(in the rows, 128 means zero)
One turn moves each row of this set onto another row. After a few examples, where does it send each row asked below?
Zamu: [125 121 139 134 106 106 111 103 142 108 130 101 131 124 123  90 117 123
 137 122 133 138 150 134 104 144 132 120 120 122 132 154 130 141 116 111]
Botem: [154 124 167 133 100 128 121 112 141 117 127 116 144 118 132  85 111 144
 137 127 121 150 147 145 106 140 152 132 132 130 125 149 120 156 139 103]
vul: [132 134 153 134  89 105 123 127 129 137 137 114 133 101 139 100 103 133
 141 137 121 143 114  90 125 137 144 155 149 145 127 148 102 132 121 124]
Vora: [155 115 148 142 101 132 121 124 134 142 126  97 146 117 140  91 104 154
 123 150 114 151 117 101 101 158 150 130 140 133 107 136 126 105 136 122]
zagol: [144 113 161 123 115 122 120 130 140 100 151 125 150 118 140 105  90 147
 167 164 119 162 153 103 104 149 165 108 121 138 135 144 140 118 129 131]
mugov: [154 120 163 132 138 100 133 127 144 118 135 148 119 112 129 109 119 137
 140 131 121 157 132 114 113 136 147 119 144 158 106 139 142 141 138 113]
guz: [156 129 156 122 119 107 120 126 137 123 142 149 147 109 137 102 100 130
 153 123 124 162 141 120 123 123 139 129 131 145 120 152 118 151 150 104]
peves: [140 110 177 143 115 134 138 134 135 139 139 128 135 112 130 100 115 139
 130 173 130 141 124 112 100 156 159 138 128 149 116 135 157  96 138 106]
mepe: [131 119 144 131 101 108 104 100 140 107 124  95 126 125 128  86 112 124
 136 128 134 139 144 133  96 140 134 124 122 128 132 151 125 142 119 114]
did: [145 116 164 136  98 115 116 121 135 123 134 101 123 119 137  87 116 139
 117 137 105 146 118  96 123 149 135 134 159 132 116 159 115 127 114 118]
migif: [147 126 151 156 114 127 147 116 146 125 131 116 130 141 138 103  89 140
 143 143 114 161 131 126  97 154 149 126 135 133 103 130 142 145 130 120]
tuked: [121 102 145 121 117 106 117 137 149 105 128 124 142  95 133 123 111 151
 161 160 120 140 151 114 107 149 151 111 127 160 137 145 136 116 133 128]
pip: [127 111 172 115 129 132 138 133 127 130 127 109 127 120 142 109 105 152
 158 176 103 134 111 136  96 145 139 132 121 148 147 158 136 127 134 110]
nat: [132 105 161 148 128 127 139 121 139 129 123 106 117 124 131  93 108 139
 138 163 126 133 120 104  97 169 143 123 127 148 117 144 163 101 133 123]
Milif: [158 105 175 137 108 112 117 125 125 130 133 126 144 101 147 111 118 149
 133 154 113 158 103  95 106 141 145 129 154 140 108 156 130 105 135 111]
midoz: [112 115 149 154  95 108 131 117 140 136 150 112 130 141 129 102  97 114
 135 147 139 141 129 128  97 152 134 147 112 128 123 135 136 135 118 116]
lusab: [119 105 147 144 118 105 138 118 129 133 133 120 126 125 144 117  86 139
 155 168 127 131 107  92  92 155 131 127 125 151 117 145 156 110 132 124]
neke: [138 121 153 105 128 125 122 121 113 125 123 116 137 123 139 111 101 149
 163 164 112 138 114 132 101 128 130 116 125 146 151 169 129 121 138 119]
boni: [135 120 132 116 113  88 101 112 130 114 138 131 124 116 135  99 107 120
 151 126 139 150 132 112 113 121 116 126 121 144 132 154 122 138 130 123]
mepaf: [113  82 152 119 126 116 117 146 142 125 138 108 151 118 129 111 118 135
 142 159 114 122 143 121 100 147 143 124 109 154 140 160 128 127 134 119]
pezi: [146 114 160 114 105 109 102 125 126 124 154 118 125 119 127 111  93 156
 144 165 134 150 138  95  88 153 134 117 122 154 150 125 140  99 139 115]
gon: [147 129 149 151 117 127 147 117 146 124 129 117 136 137 138 100  91 138
 145 139 111 161 136 134 103 151 149 125 139 133 107 130 141 148 129 118]
Gumu: [131 120 134 122 116  84 104 111 132 114 145 132 129 113 129 104 104 119
 149 123 133 149 143 110 117 127 115 124 124 142 129 155 129 140 130 119]
vonut: [128 107 165 141 108 113 137 131 124 142 148 145 142 116 143 123  96 136
 149 173 130 144 110 103  97 139 148 142 123 150 117 134 148 104 137 110]
rizus: [122 111 170 136 106  95 121 119 126 130 135 128 130  91 149 104 111 132
 150 158 130 134  99  93 113 145 133 149 133 137 132 171 131 110 129 123]
Dedi: [124 100 165 121  95 117 116 123 130 118 129 108 134 118 136 126 106 153
 152 170 120 148 128 132  89 155 123 117 134 149 150 139 144 105 121 104]
geke: [148 125 161 136 108 130 123 117 144 117 128 117 144 123 128  89 113 135
 142 125 121 152 149 144 109 138 155 127 130 125 122 148 120 153 135  96]
gab: [119 112 162 134 116  83 123 131 141 130 152 144 116 112 123 109 125 115
 132 140 145 139 131 112 112 141 131 143 122 156 125 146 144 126 129 112]
Vak: [123 124 142 142  99 117 123 120 133 145 129  97 131 108 143  80  97 135
 141 155 129 126 110  98 108 162 137 146 119 128 133 150 129 110 131 136]
kupon: [133 120 141 134  95 103 115 119 128 136 135  98 129 120 138  98 100 139
 131 134 111 137 119  91 124 148 131 139 154 141 116 148 108 128 123 128]
Bezip: [143 111 161 119  94 131 111 123 124 125 128 122 152 117 139 119  95 152
 155 161 118 147 133 134  98 136 116 117 130 143 158 149 131 111 135 101]
fizu: [141 129 175 137  92 117 124 132 134 126 137 119 127 100 140  89 117 131
 129 139 112 150 115  96 125 137 147 148 153 133 127 156 109 125 115 115]
kada: [150 127 166 109 136 127 125 134 124 135 149 118 119 121 132  92  92 154
 150 164 118 138 121  99  92 142 149 129 109 151 147 141 132 121 150 119]
fep: [122 109 160 134 118  82 117 125 140 125 154 144 117 112 124 107 121 108
 134 136 147 139 132 113 110 138 131 139 122 152 129 143 141 133 127 109]
poded: [136  95 169 122 123 129 124 136 136 120 162 109 158 140 133  95  95 132
 148 165 115 143 143 110  97 146 152 120 105 133 137 159 132 126 133 124]
kom: [153 120 168 136 135 104 136 127 148 121 134 147 116 110 130 111 118 141
 142 135 123 158 130 111 111 143 146 124 146 162 103 141 146 136 140 115]
Suku: [161 124 156 117 110 111 119 127 133 124 139 153 147 109 138  98 105 141
 151 126 124 161 136 122 125 125 134 130 130 146 126 152 115 150 148 110]
viv: [151 114 165 120 100 123  94 121 127 120 142 117 134 116 127 101  98 155
 140 157 133 133 147 112  87 149 137 117 122 139 161 137 130 107 149  99]
sozu: [114 117 148 152  95 106 128 114 142 131 147 113 130 140 130 100  93 111
 138 142 135 143 137 131 100 152 132 144 115 127 131 135 140 140 117 115]
Voku: [145 123 155 106 134 120 105 119 119 118 136 113 117 118 127  92 103 150
 148 160 127 124 128 110  90 138 150 117 115 140 153 156 126 119 149 118]

viv goes to Bezip
rizus goes to Vak
gon goes to mugov
And these:
Gumu goes to Zamu
vul goes to kupon
zagol goes to tuked
peves goes to vonut
Botem goes to Suku
midoz goes to migif
kada goes to pezi

